Here are some points:
[-21 -30  22  11  -9  21 -33   8 -44   6   5 -25   4  28 -25]
[-26 -11   9 -27  -4  31 -21  -8 -38 -30   0 -39   9  -2  24]
[-31 -34  -2  -1  -7  13 -21 -18 -35  68   0 -30  12  17  -1]
[-26   8  13  -1  -4  36 -38  19 -49  48  12 -30   5   5   4]
[-25 -17 -11 -22 -27  -5  -7 -13  -6  72  -8 -22   8   6   4]
[-26  60  -9  -5  -5  26   6  40 -47  15  23 -33  10  14  65]
[-25 -16  -1 -29 -30  18  23 -16  -3 -23 -22 -38  -7  -2  18]
[ 17  -9 -14 -25   6  16   7 -18  35 -28  32   1 -15 -10   7]
[ -8 -14  -5  51 -17  19  -3 -29   2 -25 -14  25   9  18   6]
[-18 -23  -6  -4 -34 -31 -17  10 -12  66  10   4  -4  29 -49]
[ -32   99 -124   26  -32   15  127   63   -8    4    1  -37   17   -6
   95]
[ -22   50 -106   33   -7   18   98   93  -40  -17   21  -31   18   17
    6]
[ 11   9  18  -7  40   9 -12 -22  -2 -20 -36  13  29 -21  14]
[ 45   0  14 -16  61  18 -14  29  24 -37  63  -8 -26  20 -14]
[-18  -8  -1 -15 -34 -13  -6   0  -4 -31  15  -3  -5  18 -17]
[  6  -3 -21   0  -8  16  12  -1  23 -32 -40  21  -6  -3  17]
[  77  -23   15  -28   70   -1   93  -12   88  -33  127  -35 -127   -8
    3]
[  0  -9  -3  -8 -14 -17  -3  -3   6 -33  33  14 -18  13 -20]
[-27  35  18  28 -33  -1  20 -51  -4  -4 -21 -11   9 -22 -14]
[ 10 -38 -14 -20   4 -19  20 -17  27 -13  45   1 -31  14  -9]
[-17 -25  25 -18  -3   5  -6  24 -42 -26  24 -14  12  13  -5]
[ 26 -23  40 127   9  10  10 -94  29 -26 -40 122  29  56 -20]
[ 21 -23   2 -16   2  35 -14   8  27  -6 -14   9  -9  -5  -9]
[   8   89   73   85   -1  -51   47 -114   21   52  -65   64   66 -127
 -104]
Then 16 other points, each followed by its number:
[-17  -8   4 -18 -39 -20 -22  11 -16  -1   8  -8  -2  16 -16] 0
[-24 -13  11 -20 -10   4 -32  22 -37  -6   8 -25  -1  19 -12] 1
[-20   3   3 -11 -37 -16 -14   9 -14 -20   0  -7  -4  10 -24] 2
[-12  -7  16 -22  -9   2 -28  16 -33 -21  11 -17  -7  17 -10] 3
[101  23  -7 -13  99 -90   0 -22 120  20 -47  40  18 -77 -11] 4
[ 44  -5   4 -24  65  39 -17  -9  39 -31  25   0   2  -9  20] 5
[-17 -45 -16 -23 -26   0  23 -29   1   1  13 -16 -10   9 -14] 6
[-17  -5   6 -19 -20 -26 -24  10 -12  -9   5   0  -7   8 -24] 7
[  76   14   -4  -11   67 -108    3  -27   98   52  -30   39    8 -102
   -9] 8
[ 40  -9   6   2  65  63 -26  -4  33 -23 -12  37   8 -24  23] 9
[-13   7  17 -10   2  -8 -32  17 -34  -4   3  -5   8   2 -21] 10
[-27  17   2   9 -15  41 -25   5 -36  63  -1 -48  10  -7  61] 11
[-20   4  15 -11 -10   2 -26  19 -39 -14   7 -11   4  13 -21] 12
[-22 -37   0 -17 -43 -23  -9   4  -8  48   5  -6  -7  20  23] 13
[-19   1   4  -7 -32  11  -9  16  -7   0  18 -26  -3  11 -12] 14
[-25  -6  14 -28   1  28 -27  -1 -44  -6  -2 -31  17   0  26] 15
Which two of these numbered points are nearest to each point below, looking only along the 6 directions in which the first points spread most? Their numbers follow each, nearest first.
[ -5  15   8  -5   9 -10 -23  25 -30  -6 -16   0 -11  36   4] > 12 3
[-14  -1 -63  30   5  29  43  63 -16 -23 -51  18 -51   1  18] > 14 2
[ 32  -7  -4 -23  55  21  15 -18  33 -24  50   2 -34   4  16] > 5 9
[-26  35  -3  17 -14  19  -9  44 -46   8  12 -27   6  18  25] > 11 12
[ 127   25    0    4  109 -127  -11    2  127   48  -40   90   11 -116
  -62] > 4 8
[  2 -10  14 -20  21  26 -17  -8  -3 -26   6  -6   8   0  14] > 3 12
[  5 -15   3 -17 -12 -17 -17  10  13 -29  12   7  -3  19 -24] > 7 2
[ 11   5   1  -9 -14 -43  -9   0  21   0  -7  23  -3 -18 -24] > 7 2
